In the data rows, zero lies at 7.5, halfway between 7 and 8.
Here are some points, one per row:
[11 8 4 7 8 4 9 11 6 4 4 5 5 7 6 5 5 10 9 6 9 8 5 7 4 9 7 9 7 6 9 5 8 8 9 8 9 8 9 6 8 6 9 6 9 7 7 6]
[8 11 9 9 5 9 7 9 9 9 9 8 7 7 7 8 7 13 5 9 9 5 7 5 7 9 6 8 5 8 6 11 3 5 6 8 7 9 11 8 9 6 7 8 12 9 11 8]
[10 6 5 9 8 8 10 4 6 12 8 5 5 7 10 9 8 9 7 7 5 7 7 8 8 5 7 10 8 10 6 6 5 7 7 6 9 9 5 9 6 6 11 6 9 5 6 7]
[7 9 6 5 7 10 7 8 9 8 4 9 6 9 8 7 13 7 6 10 6 9 7 9 5 8 8 9 7 8 4 6 9 9 6 8 10 11 8 7 8 10 5 6 6 8 7 3]
[8 6 5 9 5 8 6 7 8 6 8 4 8 8 9 8 6 5 10 8 6 8 9 4 5 11 8 10 11 11 7 10 9 6 6 5 8 4 7 5 7 9 9 8 7 9 11 6]
[7 10 10 6 7 10 8 6 5 9 7 8 11 7 5 2 6 8 7 7 5 9 7 8 7 10 9 6 7 9 10 6 7 8 10 9 11 8 5 9 7 8 8 5 6 6 13 7]
[8 9 5 8 10 5 6 8 9 11 6 8 10 8 8 9 4 5 8 8 9 9 7 8 8 7 5 9 5 9 7 8 7 7 7 11 10 4 8 12 7 5 7 5 6 8 5 3]
[5 8 8 10 11 5 5 5 6 8 6 9 9 8 6 5 9 10 10 8 4 6 7 10 4 7 7 9 6 10 5 8 4 6 10 6 2 6 8 6 7 10 10 11 8 6 5 6]
[11 6 8 3 8 5 7 3 7 6 11 8 9 10 8 10 6 8 7 8 8 4 7 7 7 8 12 9 6 9 10 6 8 7 10 7 8 10 10 9 10 11 7 8 7 8 6 6]
[5 8 7 10 4 3 8 7 7 5 7 11 7 4 9 8 9 5 9 9 7 9 6 7 10 7 10 8 7 5 5 8 7 8 9 8 7 6 6 10 11 10 8 6 12 6 10 6]
[5 8 8 9 6 5 11 9 7 6 9 6 8 13 5 9 7 6 7 9 4 7 7 7 7 5 8 9 7 9 10 7 7 11 6 7 7 7 5 3 7 5 6 5 8 8 6 8]
[7 5 10 9 8 8 9 8 5 6 10 7 9 9 8 6 5 6 9 8 10 8 5 5 6 7 9 3 6 10 2 6 8 9 5 9 13 8 8 6 8 7 8 13 7 6 5 9]
[8 3 9 5 5 6 6 8 8 9 7 10 8 9 8 5 12 7 7 6 8 6 10 8 7 8 9 7 9 7 7 9 3 10 8 8 11 6 7 6 8 4 6 6 9 9 5 9]
[8 11 8 5 7 9 9 9 5 6 10 9 11 4 10 8 8 9 8 7 7 6 7 6 8 7 6 7 10 8 4 9 10 9 10 6 5 10 10 8 6 4 6 6 5 4 5 7]
[10 9 5 5 7 9 5 8 7 7 10 14 6 6 4 8 6 9 6 7 7 11 6 6 7 8 7 8 10 9 9 6 7 7 4 9 6 6 5 7 9 8 7 8 8 8 4 7]
[11 7 8 7 4 8 6 7 8 7 6 7 9 10 11 5 6 8 6 11 8 11 11 9 8 5 9 7 6 6 9 11 10 9 9 10 5 9 6 7 8 5 8 11 8 6 6 8]
[10 9 9 10 7 5 9 7 5 5 4 7 9 10 5 7 11 7 7 6 10 6 8 5 10 5 8 7 10 9 7 9 6 2 7 9 7 7 6 9 5 7 5 9 6 10 9 6]
[6 3 5 5 8 9 6 9 6 2 6 6 8 7 4 11 7 12 5 8 4 7 7 7 11 8 6 7 3 5 6 9 7 7 8 6 10 6 6 9 6 7 8 8 5 9 8 9]
[9 9 7 8 7 8 7 11 10 5 12 3 5 4 6 7 9 6 7 7 8 9 10 11 7 7 10 8 7 10 7 6 3 10 9 8 6 8 7 11 8 10 6 9 4 8 7 8]
[7 5 7 12 7 11 8 8 8 10 5 9 7 9 8 8 5 8 7 9 8 7 4 9 8 8 7 9 10 5 10 9 5 7 9 3 10 8 9 7 10 9 5 10 4 7 6 8]
[11 9 10 9 10 9 9 10 9 7 7 10 5 11 10 11 8 5 6 6 2 8 9 10 6 9 6 6 8 7 7 9 9 5 12 8 10 5 8 8 5 9 6 9 11 5 7 9]
[9 6 10 12 6 7 5 10 5 9 7 7 10 8 8 9 7 5 5 5 7 8 9 7 9 7 4 6 9 6 8 5 6 12 8 8 5 10 9 7 6 12 10 6 8 10 8 6]
[6 10 7 5 8 10 9 6 4 6 4 7 8 7 9 8 7 9 9 6 9 7 9 11 6 5 7 9 8 10 9 10 9 10 5 7 8 4 9 10 10 11 8 5 8 10 6 12]
[8 7 7 12 9 7 11 7 10 5 9 13 10 8 8 6 8 6 5 8 9 8 11 7 6 9 10 6 6 5 9 8 7 7 3 6 7 8 9 9 5 6 9 6 6 7 7 9]
[11 5 8 7 12 12 7 11 8 7 9 7 9 9 8 7 11 8 11 9 8 4 6 6 10 6 6 8 7 7 10 7 9 10 5 8 6 6 6 9 9 8 8 7 9 5 11 7]
[6 6 9 6 5 5 8 9 8 9 9 6 9 4 11 8 9 8 8 9 6 10 3 9 7 6 10 7 8 7 11 6 7 6 4 8 8 6 10 8 1 7 7 10 8 10 9 7]
[7 6 10 8 9 8 7 9 8 8 5 7 5 7 11 6 4 11 9 7 4 8 12 5 11 7 11 5 7 9 7 3 8 6 6 7 5 6 8 6 11 6 4 6 7 10 7 6]
[5 9 7 7 8 8 4 7 9 4 8 9 8 8 10 9 6 9 10 6 10 8 10 7 6 3 6 7 8 6 7 7 5 5 8 7 11 11 6 5 5 8 7 5 8 6 10 7]
[8 9 3 8 6 7 8 7 9 9 11 10 5 10 6 5 8 7 11 8 6 7 6 9 10 5 5 4 7 9 6 7 10 8 10 5 7 8 10 8 8 7 9 6 6 12 8 9]
[9 6 9 9 9 6 7 6 6 9 9 8 7 7 7 9 10 9 9 4 7 10 7 9 3 7 9 10 6 5 6 9 11 7 7 7 7 9 7 8 12 4 7 8 5 10 11 8]
[6 9 5 7 11 4 6 6 9 7 6 5 6 5 8 5 8 6 6 9 4 6 9 5 9 9 6 7 11 6 10 9 9 8 5 10 9 12 8 10 8 7 8 10 8 9 6 10]
[8 7 8 3 7 5 11 6 8 8 6 9 6 8 8 9 7 4 9 5 7 11 8 7 11 9 6 6 5 8 8 10 4 7 6 8 5 8 11 4 8 8 8 9 5 4 10 7]
[6 5 12 7 7 5 4 8 9 8 7 6 4 8 3 8 7 8 6 8 8 7 7 8 5 6 8 4 9 9 8 9 10 6 6 6 7 8 10 10 7 7 10 3 7 3 7 7]
[7 6 10 7 8 11 10 4 9 7 7 6 7 7 6 9 9 8 11 9 9 12 6 3 5 8 5 6 7 6 9 7 7 7 10 7 5 9 6 10 7 8 7 5 9 11 4 8]
[8 7 7 7 8 7 8 4 7 6 8 7 7 5 6 10 7 8 7 8 9 6 10 14 8 10 6 4 10 7 8 7 9 8 6 7 7 9 6 7 8 5 5 10 10 8 10 3]
[10 12 8 10 6 7 5 4 11 10 4 6 8 4 6 9 8 8 9 6 9 6 5 7 10 9 11 7 4 8 9 7 9 10 7 4 10 7 5 5 6 8 6 9 8 6 5 9]
[7 8 10 8 3 8 9 6 10 8 10 6 8 7 7 7 8 10 9 8 7 5 10 9 8 10 3 10 7 3 6 4 9 5 6 11 8 6 7 6 9 9 8 7 5 5 5 8]
[6 4 5 9 6 8 10 9 9 9 6 9 9 3 5 9 9 9 6 7 8 6 10 5 5 5 5 7 6 12 11 6 10 8 10 9 9 8 9 6 8 8 7 10 9 6 9 7]
[6 8 10 6 9 5 7 13 7 9 10 8 9 6 8 8 8 6 9 9 10 9 10 9 9 10 5 10 7 10 9 8 9 5 9 4 9 10 4 6 8 7 7 7 8 8 7 11]
[8 7 9 7 9 6 8 7 7 9 7 11 1 5 9 8 6 9 7 10 9 3 6 7 6 7 9 8 8 6 7 9 8 10 9 10 6 6 4 6 4 10 8 6 4 9 9 7]
[6 9 4 6 9 4 8 8 9 11 9 5 9 12 8 9 8 13 5 6 10 10 8 5 7 9 8 6 10 6 7 6 8 10 9 7 6 5 7 9 7 8 5 9 8 5 10 10]
[7 9 5 7 6 10 5 9 7 7 4 8 7 8 9 11 8 4 9 9 9 4 6 10 5 9 10 6 9 8 8 4 6 7 8 9 5 7 8 8 8 4 11 8 7 7 8 11]
[5 9 9 6 7 9 8 8 9 7 8 7 7 8 11 6 8 5 3 5 9 6 5 6 7 7 6 6 6 7 10 6 8 5 8 5 6 6 4 8 10 6 12 10 7 9 7 5]
[5 7 6 5 5 9 7 8 4 10 7 9 5 9 5 7 6 4 10 6 8 6 11 5 6 8 8 10 5 4 8 6 9 7 6 5 7 8 8 10 4 8 5 11 9 8 7 7]
[9 8 5 7 10 9 7 7 5 10 8 4 10 5 6 6 8 3 5 10 8 8 8 8 6 4 9 5 6 4 7 8 7 5 8 8 7 5 8 3 9 8 5 5 8 7 8 9]
[6 4 6 6 8 9 9 7 12 8 7 8 9 8 6 6 4 6 6 5 8 7 5 9 9 8 9 11 9 9 4 7 10 7 7 9 4 9 6 8 5 8 6 7 9 8 9 10]
[8 9 12 8 9 8 7 4 8 5 8 8 6 8 5 7 7 5 6 9 9 9 8 7 10 7 5 12 9 7 7 4 7 11 9 6 8 6 11 7 7 4 8 9 8 7 10 9]
[5 6 6 11 8 9 5 5 4 6 10 7 4 8 10 6 9 7 6 5 9 8 5 7 10 11 7 8 5 10 9 9 9 6 8 10 6 7 9 8 7 6 5 5 7 6 6 8]
[4 10 7 8 9 11 9 10 7 9 9 6 7 8 5 8 8 10 8 7 10 9 9 9 11 8 14 10 10 5 8 11 9 7 9 9 10 8 10 5 7 8 14 8 8 9 4 4]
These points spread out most along one direction. Where along it does each point below lie, from 0 to 99? The average is 50, and the first point in the table lies past the average. One standard deviation of the points above along it is 16.
[6 3 5 5 8 9 6 9 6 2 6 6 8 7 4 11 7 12 5 8 4 7 7 7 11 8 6 7 3 5 6 9 7 7 8 6 10 6 6 9 6 7 8 8 5 9 8 9] 58
[7 8 10 8 3 8 9 6 10 8 10 6 8 7 7 7 8 10 9 8 7 5 10 9 8 10 3 10 7 3 6 4 9 5 6 11 8 6 7 6 9 9 8 7 5 5 5 8] 50
[6 4 5 9 6 8 10 9 9 9 6 9 9 3 5 9 9 9 6 7 8 6 10 5 5 5 5 7 6 12 11 6 10 8 10 9 9 8 9 6 8 8 7 10 9 6 9 7] 44
[7 10 10 6 7 10 8 6 5 9 7 8 11 7 5 2 6 8 7 7 5 9 7 8 7 10 9 6 7 9 10 6 7 8 10 9 11 8 5 9 7 8 8 5 6 6 13 7] 47
[8 6 5 9 5 8 6 7 8 6 8 4 8 8 9 8 6 5 10 8 6 8 9 4 5 11 8 10 11 11 7 10 9 6 6 5 8 4 7 5 7 9 9 8 7 9 11 6] 49
[8 7 7 12 9 7 11 7 10 5 9 13 10 8 8 6 8 6 5 8 9 8 11 7 6 9 10 6 6 5 9 8 7 7 3 6 7 8 9 9 5 6 9 6 6 7 7 9] 19
[8 11 9 9 5 9 7 9 9 9 9 8 7 7 7 8 7 13 5 9 9 5 7 5 7 9 6 8 5 8 6 11 3 5 6 8 7 9 11 8 9 6 7 8 12 9 11 8] 44
[6 5 12 7 7 5 4 8 9 8 7 6 4 8 3 8 7 8 6 8 8 7 7 8 5 6 8 4 9 9 8 9 10 6 6 6 7 8 10 10 7 7 10 3 7 3 7 7] 55
[8 9 5 8 10 5 6 8 9 11 6 8 10 8 8 9 4 5 8 8 9 9 7 8 8 7 5 9 5 9 7 8 7 7 7 11 10 4 8 12 7 5 7 5 6 8 5 3] 57
[5 9 7 7 8 8 4 7 9 4 8 9 8 8 10 9 6 9 10 6 10 8 10 7 6 3 6 7 8 6 7 7 5 5 8 7 11 11 6 5 5 8 7 5 8 6 10 7] 39
[6 4 6 6 8 9 9 7 12 8 7 8 9 8 6 6 4 6 6 5 8 7 5 9 9 8 9 11 9 9 4 7 10 7 7 9 4 9 6 8 5 8 6 7 9 8 9 10] 52
[10 6 5 9 8 8 10 4 6 12 8 5 5 7 10 9 8 9 7 7 5 7 7 8 8 5 7 10 8 10 6 6 5 7 7 6 9 9 5 9 6 6 11 6 9 5 6 7] 70
